One vector is turned by the same rotation once a step. Each row is the vector after some number of steps, and that number follows the row.
The counts run from 0 to 156.
[-26  24 -46  16   5 -26  17 -19 -11  34 -11  34 -24  22 -10 -33   7   5
 -18  10  23 -11 -10  23 -14  19  49 -10  68 -30  16   7  21 -41 -29  31
  39   6  -9   2  59   6   1  26  20  45  -1   0  17  -4 -24 -23  10   4
  25  -9 -13 -14 -12] | 57
[-35  45 -26   4  -8 -40 -15  -8 -21  32  -4 -21  32  30 -35 -41   8  -6
  28  15  29  14   3  10   8  -3  20 -29  38 -26  17  16 -17   6 -12  19
  37  23 -20  17  57  24   4  56  29  36 -14  -1   4  22 -20 -56  -6 -15
   6   5   5  -5  -3] | 46
[-27  -3 -13  31  -8   5  18   4 -18  27  -9  13  13  17 -22 -13   9  23
 -67  25  -6  23 -26  19 -13  10  -6  -2  58 -18  19 -19 -13 -21 -17  23
  55  21 -59   5  52  17  -7  42  19  35 -12  34  30  -4 -41 -35  -4 -11
  20 -21  -8   5  32] | 48
[-42   4  -8  51 -36 -28   9  18   4  47   5 -13  34  31  -8 -16 -15   4
 -17   6   4  39  -3  -3  -5  35  14 -13  66  -4   7  -1  23 -23   8  15
  28  20 -43  19  72  17  16  33 -19  18 -18 -10  24 -11 -10 -41   1 -12
  12 -14 -35   2   7] | 24
[ -5   3 -21  62 -25  17   3  21 -32  36 -14 -25 -17   1  27 -42  -6   3
 -25  16  41  32 -13  36   0  -1  45  30  44 -25 -11 -29 -29   1 -35  24
  23  11 -32   9  37  14  11  38  21   2  17  -4  -1  -8   5 -45   2 -13
  47  -5 -43 -23   3] | 8
[-35  33   2  19 -23 -23  -7 -18  -9  38 -10 -31  36  30 -15 -44  10  21
  11 -15  23  -4 -11   4  -2   1  11 -22  32 -28  16  -2  -6  -3 -20  24
  33  16 -43 -21  53   7  -1  66  21   5   1   6 -14  43  -3 -54  -5 -50
  24  15   2   3 -26] | 45
[-23   2  -7  43 -36 -26   7 -15  -2  62 -12 -15  -5  26   9 -20   0  23
 -13   1  25  11   0   4 -20  12   6 -17  56   6  28   7  38 -37 -19  30
  27  20 -38 -19  35 -30  21  43 -26  17  -4   5   2   8   9 -24   4 -59
  35  25 -30 -12 -32] | 90
[-12  17 -40  39 -20   3  15  -4 -22  44 -21  -9 -23 -20  14 -38  12  10
 -21  25  24   2 -14  37  -8  14  53   3  57 -37  -4 -11 -17 -15 -41  45
  44  -7 -25 -17  24  -6  -6  32  11  14   9  15  -9   6   6 -43  -3 -12
  51   8 -36 -41  -4] | 63
[-25  -4  -8  52 -18   3  29   3 -16  34  -8   7  22  18  -5 -11  -6  15
 -58  13  -3  33 -28  20 -12  22  -4  -5  62 -19   5 -25  -7 -22 -13  34
  49  22 -54 -19  60  14   8  42  25  14   2  34  20 -12 -39 -16  -3  -2
   6 -23 -30  17  11] | 104
[  2   0 -15  48 -17 -15   5  28 -29  25   1 -14 -16  -1  25 -56 -21  -4
  14   4  47  25  -9  37   4 -12  17  12  29 -21   1   5 -30   1 -29  30
  31  41 -14 -10  61  -2  23  20  34  49  21  -8  -7  -7  -5 -40  20 -33
  23  -8 -34 -21  10] | 87
[ -4   7  -9  42  -8   2  -7 -11 -25  56 -18 -22  12   8  31 -48   1  15
 -24  17  40  21  -3  41   0 -17  27   9  52 -10  -9 -12 -27  22 -51  19
  19  14 -46   2  32  21   8  74  15   3  10  19  -9  15  -1 -44 -16 -17
  21   0 -41   1 -11] | 115
[-32  21   0  55 -32 -13   0  26   8  50 -10 -39  33  28   1 -16  -6   5
  -9  31   9  56  -2  16  -8   7  11  -5  58   3  21   4 -12  -1  12  18
  31  10 -47  29  39  21  18  29 -13  20 -24  -4  32 -10   4 -52 -11 -28
  23  -5 -40  -1  15] | 19
[-15   3  22  57 -13  13  14   0 -10  33   0 -14  29  38   6 -30 -13  33
 -31 -21  17  20 -14  24 -10   2  -6   3  35 -13   5 -28 -16  -5 -32  26
  41  29 -54 -26  67   3   6  52  43  -5  16  21  -4  13 -29 -19  -2 -19
  18  -4 -24  28 -22] | 105
[-22  30  -7  19   9 -30  -9 -12  -3  36   2 -22  17  28  -6 -40  14  13
  -5  23  27  21  -5  37  -3 -31   5  12  44   2  27   4 -15  20 -28   2
  20   2 -49  33  46  27  13  59  -2  33 -16  -8  27  10 -12 -73  -6 -26
  21 -12 -20   8  15] | 121
[-27  19  -6  47  -5   4 -10   1  -9  36   2 -23 -14  56   4 -47 -20  15
 -18 -10  47  23  -2  19  -5 -11  31  25  29   0  20 -51 -10  -8 -45  -1
   0  20 -47  31  55  27  11  35  24  -7  24 -31   4  11   1 -34   0 -15
  34  -5 -28   7 -25] | 4
[ -9  -2 -11  28 -27 -29   5 -14 -22  62 -10  -6  12   9  25 -43  -5  10
   5  -3  46  10   5  13   3   8  15  -7  58 -12 -18  28  13  -2 -32  36
  22  23 -19 -40  61 -19  11  66   4  31  11   8 -13  16  -3 -29   9 -34
   6   8 -33  -9 -25] | 35
[ -4   6 -19  42 -29 -26  17  10  -3  44  -4  -6   4   8  29 -46 -18   8
   6   1  43  18   3  21   1  11  15  11  52  -5 -15  27   8  -7 -18  42
  33   8 -12 -35  61 -26  15  40  10  51   4 -12   1   3  -3 -32  23 -23
  23   0 -46 -21 -21] | 86
[-12  -4  12  34 -24  -8  12  13 -22  10   7  -9   3  31 -16 -42 -27   9
  -7  -9  47  29  -8  14   0  -3 -19  17  20  -8   9  -9 -26 -14 -12  29
  43  39 -30 -23  83 -11  10  24  61  53  22   3   5  16 -37 -21  26 -29
  29 -17 -13 -10   0] | 26
[-28   6  16  38 -19  15   7 -14  -8  29 -11 -17  26  26 -16 -27   6  32
 -53  -3   7  12 -25  11 -11   4  -4  -2  35 -14  18 -42 -17 -13 -27  27
  45  21 -69 -23  54   5  -9  54  30  -1   8  27  11  24 -28 -25  -7 -28
  36  -3 -10  13  -8] | 49
[-23  12 -20  57 -28 -17  21   9  15  66  -7  -4   2  36  26 -26 -14  17
  -9  -4  19  18   5  13 -17  18  25  -9  63   4  15   9  42 -33  -9  36
  30  10 -27  -9  56 -20  22  34 -18  23   0 -13   8  -4   7 -16  13 -21
  26   6 -49  -3 -41] | 85
[-25  27 -24  40 -15 -19  24  -6  12  60 -11   1 -10  41   4 -21 -13   7
 -12  10  40  18  12  10 -10  19  36   7  61   6   2  10  30 -23 -13  26
  25 -16 -24  12  60   1  16  33  -8  32 -14 -19  26   5  -7 -17  12   4
  32  -9 -47 -14 -39] | 136
[-11  -7  -9  42  -4  19   3 -10 -32  38  -4 -16 -12   7  22 -46   1  20
 -41  12  39  17 -12  31  -1   3  39  29  49 -16 -12 -39 -24   6 -57  14
  15  11 -44   2  44  20   8  57  22  -4  23   2  -2   8  -9 -37   0 -13
  29 -10 -32  -4  -2] | 59
[  4   7 -20  52  -9   7  14  23 -30  13  -1  -9 -29  -5  23 -47 -17  -2
 -18  13  46  28 -16  47  -4 -14  35  27  28 -19  -1 -17 -36  -8 -30  33
  35  22 -21   1  50   4   7  12  45  37  26  -6  -5  -2  -5 -32  12 -19
  49  -6 -41 -30   9] | 138
[-17  38 -23  15 -11 -10   9 -15  -7  18   3  -4 -33   3 -23 -43  11  22
 -11  17  20 -14 -26  19 -21 -13  16  -4  40 -27  39  -2  -3 -42 -28  38
  49  -8 -29 -11  39 -26  -6  19   8  59   1   1  16  28   0 -37  12 -48
  66  12  -5 -35   1] | 67
[-28  30 -23  31  -7 -31  13   3  16  38   7   0  18  44 -12 -35  -6  15
 -11   4  18  21   1   8   0  21  31  15  62  -5   5   6  20 -16  -9  16
  27 -17 -32  26  78  25  11  37  -5  32 -14 -26  48   0 -15 -49  12   6
  14 -21 -39   2 -10] | 131
[ -3  18 -22  29 -27 -30   8   2  -9  37   0 -17 -16  -8   6 -54  -7  -1
  16  11  52   6  -4  16   1   4  27   8  46 -16  -9  25  -1 -12 -24  40
  39  -3 -10 -22  53 -22   6  38   4  54   1  -9  -3   9   7 -50  31 -38
  38   4 -34 -44  -8] | 142
[ -1  18 -20  34 -13 -11  28   4  -3  36   1   0 -17   4  13 -39 -18   6
 -11  17  55  14   5  25   3  13  27  22  56  -4 -18  17  -5 -13 -24  42
  39 -11 -15 -16  64 -21  10  34  33  52   2  -7  18   1 -18 -29  26  -2
  35 -16 -51 -26 -11] | 137
[-14   0   9  34 -33 -16  20  13   1  31   7  -8  28  29 -16 -32 -22  11
 -16  -7  33  39   0  -4  -3  20 -16  12  48   5  -6   6  10 -12  -2  24
  42  12 -40 -14  78 -13  15  42  11  45 -15  -2  35   3 -35 -30  24 -16
  14 -26 -34   3   1] | 25
[-35  13 -15  44 -29 -21  11   9   5  55   0  -4  12  46  -5 -19 -18   9
 -19   4  31  35   9  -3  -2  33  26   4  70   3   5  -1  29 -27   1  20
  23   7 -33  17  70   8  20  30 -15  24 -17 -19  31  -1  -9 -27  15  -4
  20 -16 -46  -3 -13] | 80
[-13  23 -13  62   0  -1  -4  13   4  50  -8 -34 -11  31  32 -43 -15  11
 -10   8  32  42   0  39 -16 -28  31  29  40   3  26 -25 -12   4 -31  -2
   6  17 -43  36  42  16  24  34   7   6  17 -22  18  -8  18 -44  -2 -25
  40  -3 -40  10  -6] | 9
[-25  23 -27  34 -19  -3  -1 -12 -32  43 -13 -22   2 -10   2 -43  24  13
 -21  14   5  -8 -25  23 -10  12  45 -13  50 -47   2 -11 -17 -11 -35  37
  46  -3 -30 -24  18   4 -16  48   2  -3   6  27 -13  11  11 -55  -9 -34
  44  16 -17 -25   1] | 119
[-30  39 -44  15   3 -22  27  -5  -4  31 -11  27  13  27 -20 -20   3  -4
 -13  18   2   3 -15  22  -6  15  34 -13  59 -24  11  14 -10 -24  -7  32
  56   7 -22  18  58  19  -3  29  38  48 -12  12  29  -7 -33 -36   4  29
  11 -15 -21  -7   0] | 52
[-29   4 -34  34 -10 -27   2  28 -23  26  -5  -8  19  15 -16 -24   0 -11
  -8  34 -15  38 -15  24  -9   2   6 -26  56 -27  29   9 -23  -9  -3  21
  42  57 -35  25  46  21  14  25  10  45  -7  16  14 -24 -21 -48 -14 -24
  12  -3  -4   1  42] | 98
